In the rows, zero is written as 128.
Named moves (each a turn or a mirror), then the moves between two rows, first move first; the first pair answered:
Pena:
[145  85 154 147 136 165 114 146 105 122 137 130 150 101 114 138  99 118
 107] => [168  91 142 133 133 167 105 153 103 118 130 126 147 108 120 137 102 118
 111]
[150 135 187 141  73 162 114 111 158 119  60 124 149 136 138 145 125 138
  71] => [157 137 183 135  75 165 108 113 158 119  60 123 146 137 140 143 126 136
  71]
[ 51 121 194 183 121 102 177 123 163 124 167 146 133 154  96 132 128 112
 111] => [203 161  92  82 118 109  89 183 175  97 142 113 112 187 134 129 143 137
 122]
mer:
[116 118 127 158  88 134 157 147 133 133 111 126 141  79 125 131 113 135
 114] => [ 85 118 134 169  88 118 167 127 140 126 133 131 127 116 122 131 137 135
 138]
[179 151 149 120 105 165 116 146 140 122 118 110 132 126 142  98  95 150
  87] => [119 148 161 147 111 135 130 107 154 114 153 114 109 194 145  97 139 145
 131]
[160 132 139 130  83 128 119 137 160 112  82 107 115 122 157 134 129 153
  94] => [126 133 147 148  89 108 127 114 163 106 101 109 101 163 158 132 154 152
 118]
[171  94 137  97 166 156  87 101  90 160 169 137 190 179  96 144 106  86
 125] => [160  95 141 107 170 151  92  96  92 160 177 138 182 187 101 145 110  90
 132]
res:
[135  88 115 135 138 154 141 141 109 122 125 112 183  86 114 147 144 122
 137] => [133  86 113 136 137 156 141 142 109 122 126 112 185  88 110 146 145 121
 136]
[178 143 124  91 116 170 138 151 143 113 110 109 145 127 116 137 112 138
 131] => [148 139  98  95 150 137 156 161 127 113 142 124 134 107 104 116 114 142
 169]
[155 109 129 123 155 146 131 142 121 132 112 162 160  92 134 112 101 124
 128] => [137 104 134 130 160 140 139 131 117 136 123 164 160  97 126 111 102 123
 140]
[163 169  61 101 114  94 114 165 156  83 112 112  72 133 147  90 159 156
 159] => [ 81 139  93 134 149  71 142 119 131 103 173 137  83 161 123  90 171 132
 196]
kidor:
[104 120 159 152 114 123 133 103 145 120 119 131 123 164 135 134 159 120
 124] => [163 135 103 115 137 121 121 162 124 121 107 129 123  87 134 112 125 136
 130]
[140 146 176 139  70 170 103  86 169 119  89 102 133 208 143 157 138 139
  82] => [215 164 104  87  99 165  89 157 139 123  72 101 133 113 143 130  99 162
  87]
[142 187 109 103 113 133  95 159 145 133  94 107 106 185 158 145 146 157
 121] => [138 186 114 100 110 133  97 155 146 132  93 110 102 191 159 145 149 155
 119]
siv:
[184 141 114  96  97 131  96 130 154 114 104  87 121 185 179 141 137 143
 121] => [163 152 118 119  80 120 122 140 168 103  83  86  98 148 188 134 133 161
 113]
[ 96 146 101 142 161  78 171 193  90 132 146 149 103  52 142 122 115 123
 157] => [ 83 132 106 135 181  80 166 172  79 141 176 158 116  84 134 127 121 110
 176]
[ 93 138 125 122 140 110  77  86 150 103 161 153 127 215 111 128 184 137
 180] => [148 143 110  94 131 131  48 100 151 103 142 141 133 218 119 138 178 137
 160]
[161 135  80  93 171  89 114 134 103 131 159 149 124 144 116 131 121 124
 161] => [182 142  71  88 158  96 107 147 111 124 137 138 121 130 120 131 113 130
 147]

(two moves a pair)
[ 68 143 129 169 111 104 171 138 142 120 117 137 101 108 132 112 139 146
 130] => [103 154 118 150  95 109 139 133 165 106 112 121  95 169 149 120 168 146
 132] : Pena then kidor
[160 124 127 115 155 141 107 135  96 152 152 138 160 112 103 140 107 107
 138] => [111 130 136 139 152 112 121 111 117 131 169 137 129 165 111 136 149 107
 164] : siv then mer
[124 131  95 139 168  84 147 119 110 135 138 143 124  82 104 116 108 122
 154] => [157 121 155 144 110 149 119  84 139 137  93 120 153 133 116 157 113 106
  85] : res then res
[155 130 139 131 117 143 120 105 145 115 124 125 131 215 135 148 141 122
 135] => [178 146 104 115 119 129 114 137 150 103 110 120 110 192 148 134 137 139
 143] : res then mer
[109 124 138 114 165  90 108 132 122 137 166 126 122 166 119 131 136 148
 134] => [154 120 154 100 137 127  91 138 127 143 128 113 144 149 125 145 116 147
  88] : res then mer
[164 153 121  97 134 138 108 121 114 116 158 133 121 166 130 113 139 119
 146] => [ 95 142 172 150 120 138 157 102 112 121 148 141 127 124 116 116 129 116
 125] : siv then Pena
[137  98 162 130 121 168 102 114 111 148 122 120 154 153 116 151 105  96
  97] => [103 103 169 150 116 146 114  95 129 134 128 119 131 188 122 149 131 100
 115] : siv then mer
[157 123  85 128 128 134 131 129 131  96 117 124 120 134 143 132 135 152
 154] => [115 116  99 149 140 121 151 112 126  99 134 133 121 141 131 130 143 145
 168] : siv then res
[101 138 136 149 112 119 155 114 160  97 118 117 119 118 124 105 115 136
 103] => [154 151  96 112 124 121 116 127 157  92 128 113 118 149 130 102 123 137
 123] : siv then Pena
[172 117  99 110 145 131 116 171 100 120 125 137 128 110 121 132 120 143
 156] => [139 125 106 135 138 115 142 173 110 113 118 142 111  83 123 121 118 154
 156] : siv then siv
[ 95 106 127 128 133 138 189 175 138 125 141 137 114  77 120 103 142 140
 140] => [109 100 132 120 139 155 183 180 129 133 137 138 131  67 117 108 130 134
 127] : res then kidor
[143 111 128 122 175 146 110 122 114 131 170 150 163 148 110 136 126  98
 151] => [147 122 126 119 162 139 105 118 127 122 166 145 145 179 121 134 145 103
 152] : siv then mer
[140 136 147 129 106 176 161 133  99 135 143  93 177  87 134 121  99 115
  82] => [ 97 131 173 157  96 163 173 100 114 130 159  96 162 131 136 127 123 109
  94] : res then kidor
[136 100 150 132 137 156 125 109 117 144 127 126 154 175 119 156 135 119
 127] => [164 103 135 116 142 163 120 134 109 144 117 126 161 139 120 149 116 125
 121] : mer then kidor
[113 141 115 146 120 100 160 162 139 103  97 112  97  85 130 129 141 160
 123] => [ 92 137 125 155 117  94 164 147 146  96 105 117  90 109 130 131 154 155
 131] : mer then kidor
[178 121 131  91  97 160 109 156 173 113  93 127 133 125 125 146 103 144
  92] => [138 109 154 122 109 157 145 155 156 129 100 143 143  69 102 136  78 142
  88] : Pena then kidor
[129 112 112 119 143 100 138 110 109 142 192 121 119 106 117 107 119 110
 146] => [128  96 140 125 133 125 133  94 110 156 185 120 144 115 116 121 113  99
 121] : mer then res
[ 97 131 101 125 175  90 163 152 108 136 150 146 106  88 110 108 118 133
 158] => [188 135  96  72 151 131  91 147 125 131 131 121 125 175 131 135 137 118
 132] : res then Pena
[155 110 120 135  87 178 111 102 134 126 122 111 166 151 157 151 130 107
  82] => [179 136  69 118  92 152 110 135 147 107 113 106 134 133 178 131 135 132
 104] : mer then res
[ 86 155 130 167  88  83 170 117 177 100 117 131  65 150 148 105 155 171
 152] => [ 87 150 134 172  94  95 191 142 153 121 100 138  84  63 130  96 110 175
 127] : mer then siv
[ 99 110 196 136 121 163  88  86 148 117 149 135 137 212 121 156 154 122
 131] => [101 130 121 112 171 108  89 120 127 101 183 147 104 190 121 123 162 143
 200] : kidor then mer
[166 124 109  90 101 180 116 147 116 108 119 111 160 145 125 162 133 122
 112] => [ 71 115 124 139 134 146 179 136  93 117 152 137 152  92 101 141 123 123
 143] : res then Pena
[ 99 124 134 160 136 107 144 123  99 113 182 176 149 127 141  93 165 149
 171] => [130 135 121 140 129 110 118 116 112 102 175 166 144 167 156  99 183 149
 176] : Pena then kidor
